(in the rows, 128 means zero)
Each path below is one point turned by a fixed rotation once a step. After each direction that follows a path, write how fast that rotation turns it, in degrees per step (0 if it stays still).
Each turn is a multiple of 5 degrees from 10 to 175, or 0.
Each row of a path follows its step; steps can be skipped.
Rotation 1:
step 0: [133 124 132 131 123 124 131 128 128 138 127 129 131 133 132 118 126 121
 129 120 127 128 130 139 126 126 122 134 123 132 126 125 125 145 132 119
 123 130 124 123 125 127 125 131 118 118 136 136 127 132 124]
step 1: [127 116 123 125 128 128 117 124 134 136 124 133 134 127 118 130 130 128
 117 124 129 136 128 130 127 135 121 130 126 130 119 130 131 133 134 133
 124 125 116 135 125 132 122 131 125 124 133 131 124 134 137]
step 2: [123 126 134 141 131 131 121 134 136 130 122 124 127 125 130 129 126 127
 122 128 123 134 113 138 133 123 127 121 119 124 125 125 127 131 128 130
 124 125 127 126 125 137 121 129 127 122 136 133 133 135 122]
step 3: [131 130 117 136 124 128 129 122 136 134 125 126 128 132 128 137 129 127
 121 124 130 117 127 133 137 141 128 121 124 130 126 126 136 135 135 122
 129 129 123 127 131 136 128 122 126 124 140 127 135 130 131]
step 4: [126 126 128 131 123 130 131 121 133 130 126 122 129 117 125 128 116 125
 131 129 118 132 141 125 135 131 126 127 123 132 129 120 121 128 128 127
 119 126 119 125 123 138 124 134 130 124 138 134 135 131 129]
step 5: [132 117 127 132 117 127 137 127 135 136 133 124 131 132 126 122 125 129
 128 124 132 123 123 134 128 122 120 138 129 130 124 126 127 136 138 123
 122 123 125 119 121 134 124 127 126 118 136 126 124 130 126]
step 6: [127 126 129 126 124 131 122 126 130 136 125 130 135 125 124 122 127 120
 127 124 125 136 126 132 124 133 119 130 121 133 127 128 139 139 128 126
 127 129 111 136 130 125 122 135 119 123 135 131 129 136 132]
step 7: [122 124 127 140 131 127 117 136 135 136 120 133 127 125 124 132 131 129
 122 122 121 133 122 138 125 131 126 129 127 130 118 127 121 130 133 128
 129 122 128 129 120 141 122 129 128 123 137 135 126 127 127]
step 8: [131 121 126 132 124 124 123 122 135 131 123 124 127 135 130 133 124 129
 121 125 130 127 120 136 145 136 128 118 115 130 129 123 131 130 127 130
 127 130 123 125 134 131 124 126 125 117 134 129 132 134 125]
step 9: [128 127 126 133 129 132 134 122 134 129 129 127 128 119 128 130 126 119
 120 129 122 128 138 130 134 131 125 121 126 129 122 125 126 135 139 120
 115 127 123 127 125 137 131 126 131 127 140 132 138 133 132]
step 10: [126 122 124 132 121 137 133 120 136 137 130 119 129 127 121 127 117 132
 132 127 132 124 124 125 129 124 123 134 122 127 129 124 127 130 129 132
 128 128 121 121 116 136 119 128 128 121 140 128 128 131 131]
Directions:
[129 126 129 129 129 125 129 129 126 129 127 128 128 126 128 126 127 129
 129 126 128 130 126 128 128 128 125 130 130 126 127 128 127 132 126 130
 130 128 126 130 128 128 131 129 127 128 127 127 127 127 131] => 65
[130 127 129 126 128 128 128 127 133 127 129 130 131 128 129 126 127 129
 130 130 130 127 127 127 123 127 128 128 128 129 128 128 127 130 128 128
 127 128 129 128 126 126 127 130 127 128 127 130 127 130 131] => 70
[128 127 128 130 127 129 126 130 127 127 129 126 127 124 125 130 128 127
 128 130 127 125 125 127 125 130 128 127 128 128 128 131 129 130 129 130
 129 130 128 128 127 128 127 129 125 129 128 127 127 129 125] => 80
[128 127 127 131 130 129 129 128 128 129 128 130 130 130 128 129 126 126
 128 126 128 125 129 131 128 125 131 132 129 126 126 129 127 129 130 127
 131 130 129 128 127 129 128 125 129 128 127 128 128 128 126] => 155
Rotation 2:
step 0: [130 124 129 125 137 124 126 114 125 115 122 131 125 131 118 123 123 117
 126 133 131 130 126 132 126 128 125 123 130 125 126 124 131 134 128 120
 131 137 123 137 126 132 121 129 125 126 123 124 139 120 130]
step 1: [124 130 126 121 139 120 136 121 124 135 126 123 130 133 131 117 129 132
 127 139 127 127 131 122 130 131 140 127 130 126 123 118 134 127 128 128
 127 134 124 137 129 132 131 131 125 122 114 126 127 122 126]
step 2: [123 134 133 122 124 127 139 125 127 131 122 128 129 126 139 123 123 123
 123 135 126 137 122 124 121 132 118 130 124 127 114 129 131 130 122 129
 127 133 118 121 125 126 126 131 129 122 121 126 136 126 120]
step 3: [125 126 119 116 125 127 129 131 131 134 125 125 132 137 129 118 122 119
 132 130 124 134 135 115 126 128 124 134 130 126 129 130 134 131 116 128
 136 119 129 121 127 130 135 121 131 125 120 133 132 127 128]
step 4: [131 120 126 119 121 134 124 127 132 133 126 134 137 133 129 124 120 122
 134 126 124 135 130 137 133 120 129 128 136 131 125 131 130 138 132 118
 124 130 121 122 121 131 130 125 134 130 122 127 132 128 115]
step 5: [132 125 126 121 139 134 124 135 127 118 124 133 125 133 134 117 120 122
 129 124 134 119 131 131 130 131 136 127 137 124 126 124 126 126 127 122
 132 128 133 129 127 128 122 124 139 131 119 125 135 128 121]
step 6: [131 128 125 129 127 124 132 133 123 128 127 129 134 129 133 120 131 129
 128 127 121 111 131 133 127 125 125 131 130 124 122 118 127 127 126 121
 118 134 133 133 126 138 126 132 126 123 122 133 134 123 111]
step 7: [136 135 132 125 121 126 132 130 118 115 119 123 125 123 129 121 126 128
 124 134 124 127 136 124 126 134 119 124 133 126 128 122 128 135 127 123
 135 133 132 126 120 132 123 121 120 119 126 126 137 127 127]
step 8: [136 127 122 128 128 130 124 126 123 126 123 116 138 130 129 126 123 133
 127 135 126 133 134 127 135 126 125 132 130 129 127 125 135 134 118 127
 132 126 120 136 138 133 135 126 116 124 119 126 133 118 124]
step 9: [132 125 139 124 134 125 131 115 137 127 122 131 133 130 135 126 113 125
 125 130 131 136 127 130 129 123 127 125 131 120 126 131 129 137 133 129
 128 131 123 129 132 131 130 128 121 122 120 125 142 129 129]
step 10: [125 131 129 123 137 132 128 124 124 138 121 127 124 136 139 121 126 129
 128 131 123 125 124 117 131 124 138 128 131 122 129 130 130 133 127 132
 125 128 134 120 135 125 134 126 134 126 113 128 134 120 124]
Directions:
[126 126 128 126 125 124 129 128 127 127 128 128 128 126 128 131 128 128
 125 128 130 125 130 130 129 128 130 130 125 129 130 129 126 130 128 128
 130 130 127 127 129 126 129 128 130 129 127 129 127 126 128] => 0
